Each row has a name. After each piece below comes the name of the row it's from, unless a question asks for something else. Each question is about the rows just above it. Places in a row count from 0.

rire: [140 107 111 110 105  67 136 163  74 100 100 119 108 119 190 174 148 127
  82 179 107 111 149 123 118  92  86 123 128 167 146 120 173 120 118 103
 174]
Fuzes: [107 127 108 119 118 120 100 103 107  82  86 111 174 110 162  74 148 119
 167 120 123 190  67  92 149 179 128 174 105 100 123 173 146 140 118 111
 136]
kek: [114 113 113 112 118 107  96 110 103 115 106 102 171 118 137  86 145  96
 153 123 115 118  43  95 125 178 132 163 113 119 100 195 143  63 122 111
 146]
Every place of [118] in kek:
4 13 21
Which row holds these entries in another order? [123 173 146 140 118 111 136 107 127 108 119 118 120 100 103 107  82  86
 111 174 110 162  74 148 119 167 120 123 190  67  92 149 179 128 174 105
 100]
Fuzes

lifiv: [166 112 163 122 131 109 171 188 147  99 175 180 138 139 148 139  99  76
 147 100 146 145 148 202 110  71  89 184 128 132 106 142 140 111 122  71
 124 169  91  86 148 156 136  75 133 129  79  96 101 134 178 124  74]
Mir: [161 147 159 122 178 140 122 119 196  94 163  99 161  99 157 183 129 191
 111  93  86 195 105 124 158  88 172 130  70 111 153 105 130 131 126  76
 117  82 123  93 117 173 140 137 141 122 111 172 141 128 142 121 141]
laga: [156 136 120 132 194 123 109 135 191 137 168 120 151 123 166 174 134 170
 104  98 109 167 112 130 146 139 130 134  97 144 127  86 119 114 117 103
  94  73 111  79 139 177 110 152 145 124 119 143 145 123 110 130 108]
lup: [147 129  87 142 202 109 101 148 184 180 169 139 138 148 171 163 145 148
  96 111 134 136 122 133 132 188  89 139 124 175  99  71 106  99 110 131
  75  71 100  76 156 178  79 166 146 128 124 112 147 122  74 140  91]
Bosu: [146 146 120 137 192 130 113 131 197 164 168 121 145 134 171 178 159 170
  87 124 119 161 120 118 140 161 111 142  98 155 107  81 102 106 118 112
  91  78 106  99 133 186  85 161 139 131 107 129 144 137  70 143 105]
Segit: [109  99 104 127  78 108 131 140  55 120  92 152 104 140  90  70  96  69
 168 129 153  73 139 147 108 133 115 116 181 127 132 160 149 138 130 163
 146 169 141 140 144  70 153 106 122 126 158 105 117 111 170 117 131]
lev: [131 100 118 120  98 108 126 139  78  84 106 138 123 118  97  88  77  96
 174  95 128 105 124 154 125  97 149 111 156 110 158 156 163 146 129 135
 146 149 143 112 144  80 179 102 131 118 160 135 122 102 208 104 145]
Kegek: [161 131 122 129 192 119 108 137 186 121 166 119 154 117 161 170 121 169
 114  85 104 169 108 137 149 126 141 130  98 137 138  91 128 120 117  99
  98  73 114  71 142 169 125 146 147 121 125 150 125 116 133 122 121]
deze: [166 136 149 121 178 130 117 126 186  83 162 104 162  98 152 174 111 183
 124  75  85 189 102 135 158  84 175 124  80 110 161 107 141 134 124  78
 116  80 124  77 128 163 153 133 145 118 123 174 142 116 167 113 142]
[ 87 142 202 109 101 148 184 180 169 139 138 148 171 163 145 148  96 111
 134 136 122 133 132 188  89 139 124 175  99  71 106  99 110 131  75  71
 100  76 156 178  79 166 146 128 124 112 147 122  74 140  91 147 129] is which row reordered?
lup
[166 136 149 121 178 130 117 126 186  83 162 104 162  98 152 174 111 183
 124  75  85 189 102 135 158  84 175 124  80 110 161 107 141 134 124  78
 116  80 124  77 128 163 153 133 145 118 123 174 142 116 167 113 142] is in which row?
deze
Table of tags by key:
[88] -> z_254
[152] -> z_218
[85] -> z_689
[71] -> z_608
[153] -> z_325
[87] -> z_95
[84] -> z_782
The tag of deze, keyed by place 25:
z_782

laga: [129 135  79 129 135 135 135]
lup: [ 52 174 163 197 185  69 186]
Bosu: [197 186  57 164 185  52 174]
rire: [201  70 189 200 136 146 192]
Put [164  57 185  52 174 186 197] back in order: which row is it?
Bosu
key -> tag
[174] -> z_500
[185] -> z_506
[175] -> z_459
[70] -> z_613
[186] -> z_445
Join Bosu by its entry at place 1:
z_445
What comes right after [70] in the named rows?
[189]
At which places does laga hold [135]?
1 4 5 6
Places of [174] in row Bosu:
6
Where do [197 186  57 164 185  52 174] appear?
Bosu
[201  70 189 200 136 146 192]
rire

Mir: [163 118 123 123 174 175 171 175 118 150 122 119 176 175 120 170 149 175
  62 136  93]
rire: [145  89  94 110 155 154 153 156  89 135  92  89 155 154  90 154  72 154
 101 154 129]
lifiv: [ 90 130 125 166 142 139 151 143 129 142 129 130 141 139 128 153 164 138
 160 138 169]
Kegek: [ 71 124 144  94 144 108  77 144 130  91 118 125  95 104 143  71  80 105
  77 101  98]
Fuzes: [ 71 124 144  94 109 108  77  98 130 162 118 125  95 104 132  91  80 105
  93 101  98]
Segit: [156 130 125 166 142 139 151 143 129 142 129 130 141 139 124 153 164 138
 160 138 169]
[ 71  71  77  77  80  91  94  95  98 101 104 105 108 118 124 125 130 143
 144 144 144] is which row reordered?
Kegek
At which places does Kegek hold [71]?
0 15
Where do [163 118 123 123 174 175 171 175 118 150 122 119 176 175 120 170 149 175
  62 136  93] appear?
Mir
Places of [170] in row Mir:
15
Every place of [144] in Kegek:
2 4 7

kek: [ 66 109 195 194]
rire: [115 116 195 194]
lifiv: [116  65 195 194]
tags:
[109] -> z_312
[108] -> z_919
[194] -> z_20
[110] -> z_344
[65] -> z_526
[193] -> z_13
The tag of kek, keyed by place 1:
z_312
[116 195 115 194] is which row reordered?
rire
The entry that follows [115]:
[116]
[116  65 195 194] is in which row?
lifiv
Where do [115 116 195 194] appear?
rire
What comes right after [109] in the named rows?
[195]

laga: [181 145 194 121 120 194 194 194 120 120 131 121]
lup: [181 149 130 125  68 116 191 171 140 124 123 130]
Bosu: [109 148 113 129 171  91 175 102 124 175  87 128]
deze: [ 91 102 171  87 148 140 113 124 109 148 109  89]
Kegek: [130 101  83 177 140 130 134 117  88 177 177 180]
[109 140 148 113 124 148  89  91  87 102 109 171] is which row reordered?
deze
Places of [109] in row deze:
8 10
At which places does Kegek hold [130]?
0 5
key -> tag
[121] -> z_910
[148] -> z_994
[119] -> z_875
[194] -> z_181
[120] -> z_197
Join laga by its entry at place 9:
z_197
At which places does Bosu hold [129]?
3
Places of [120] in row laga:
4 8 9

lev: [148 155 174 102 176 133 140]
Segit: [213 104 169 160  80 174  74]
lifiv: [138 112 141  43 139 213 148]
rire: [104 160 213 169 174  74  79]
Bosu: [104 160 131 169 174  74  79]
Mir: [133 103 176 174 148 140 155]
[ 74  79 104 160 169 174 213] is which row reordered?
rire
Which row holds these entries in another order? [102 133 140 174 176 148 155]
lev
tags:
[160] -> z_242
[174] -> z_338
[161] -> z_240
[173] -> z_636
[213] -> z_788
[148] -> z_189
[175] -> z_699
[176] -> z_591
[147] -> z_759
Join rire by its entry at place 4:
z_338

Segit: [147 172 194 151]
lev: [162 117  55 177]
laga: [163 113  51 193]
rire: [172 111 152 111]
tags:
[114] -> z_486
[153] -> z_590
[51] -> z_168
[50] -> z_71
[113] -> z_4
[152] -> z_672
[193] -> z_147
The tag of laga, keyed by place 2:
z_168
At which places does rire hold [152]?
2
[163 113  51 193]
laga
Where do [147 172 194 151] appear?
Segit
The entry that follows [194]:
[151]

Kegek: [ 84 101 116 132 136 161 110 118 140]
Bosu: [153 103 115 103 138 115 108 147 115]
Fuzes: [137 160 116 123 111 161 146  83 128]
deze: [ 67 107 131 132 107 162 152 107 133]
Places of [107] in row deze:
1 4 7
Places of [115] in row Bosu:
2 5 8
The entry that follows [110]:
[118]

lifiv: [211 200 203 186 131 178 120 200 183  99  61 118 206 161]
Mir: [147 160 104 168 160 137 160 152 158 132 153 174 153 157]
Kegek: [139 186 150 145 152 168 140 142 186 141  96 117 177 164]
laga: [136  88 123  91  91 103 127 128 107 134 158 142 101 117]
Fuzes: [149 100 138 176 128 120 131 149  92 122 143  94 103 133]
Bosu: [117 167 126  61 118 149 138 114 195 150 130 199 164 161]
kek: [136  88 123  91 125 103 127 128 110 125 125 125 175 102]
rire: [119  81 112 142 125 106 136 122  86 136 169 130  81 119]
Segit: [185 170 179 193 141 162 127 180 151 112  85  68 170 161]
deze: [152 174 157 158 147 153 138 153 160 132 160 104 168 160]
lup: [202 130 175  70  54 122 104 173 158  89 131 192 162  74]
lev: [142 153 146 166 145 151 138 146 147 134 113 101 147 126]
Places of [136] in row rire:
6 9
[119  81 112 142 125 106 136 122  86 136 169 130  81 119]
rire
At which places does deze hold [160]?
8 10 13
Every place of [125] in kek:
4 9 10 11
At which places does rire hold [119]?
0 13
Put [160 104 168 160 152 174 157 158 147 153 138 153 160 132] back in order: which row is it?
deze

Bosu: [107 167 150 154 101 163 154  77 103 120 149 140 124 130]
deze: [161  94 153 121 129 146 176 183 154 162 134 161 109 140]
Mir: [148 116 149 145 140 147 178 180 105 174 103 150 126 167]
rire: [126 127 148 152 149 135 171 152  54 163  94 122 127 147]
laga: [165  87 161 110 119 119 174 155 124 142 149 130  89  78]
Kegek: [128 124 119 140 154 120 103  77  72  93 124  78 124 110]
kek: [135  83 166  98 135 152 151 154 184 135 166 157 103 166]
Fuzes: [101 124 119 167 154 120 103  77  72 150 149 163 107 130]
lev: [148 146 154 129 100 100 179 163  82 171 115 138 122  94]
lup: [101 124 119 140 154 102 103  77  72  93 124  78 124 110]
Table of tags by key:
[163] -> z_701
[122] -> z_362
[135] -> z_318
[94] -> z_448
The tag of rire, keyed by place 9:
z_701
[167 150  72 119 120 130 154 124 149  77 107 163 103 101] is which row reordered?
Fuzes
Where do [126 127 148 152 149 135 171 152  54 163  94 122 127 147] appear?
rire
At which places does kek hold [166]?
2 10 13
At which places does Bosu hold [103]?
8
The entry that follows [54]:
[163]
Places of [103] in row Fuzes:
6

Kegek: [201  68 211 184]
kek: [ 94 112 213 112]
Fuzes: [111  68 211 100]
Bosu: [ 46 196 142  66]
deze: [201  89  96 116]
laga: [132 119 142  38]
At which places does kek hold [112]?
1 3
What comes right after [213] in the named rows?
[112]
key -> tag
[112] -> z_450
[38] -> z_336
[118] -> z_45
[39] -> z_517
[196] -> z_333
[68] -> z_447
[119] -> z_851
[113] -> z_888
Look up the entry of laga at place 1 in the table:
z_851
Places of [68] in row Fuzes:
1

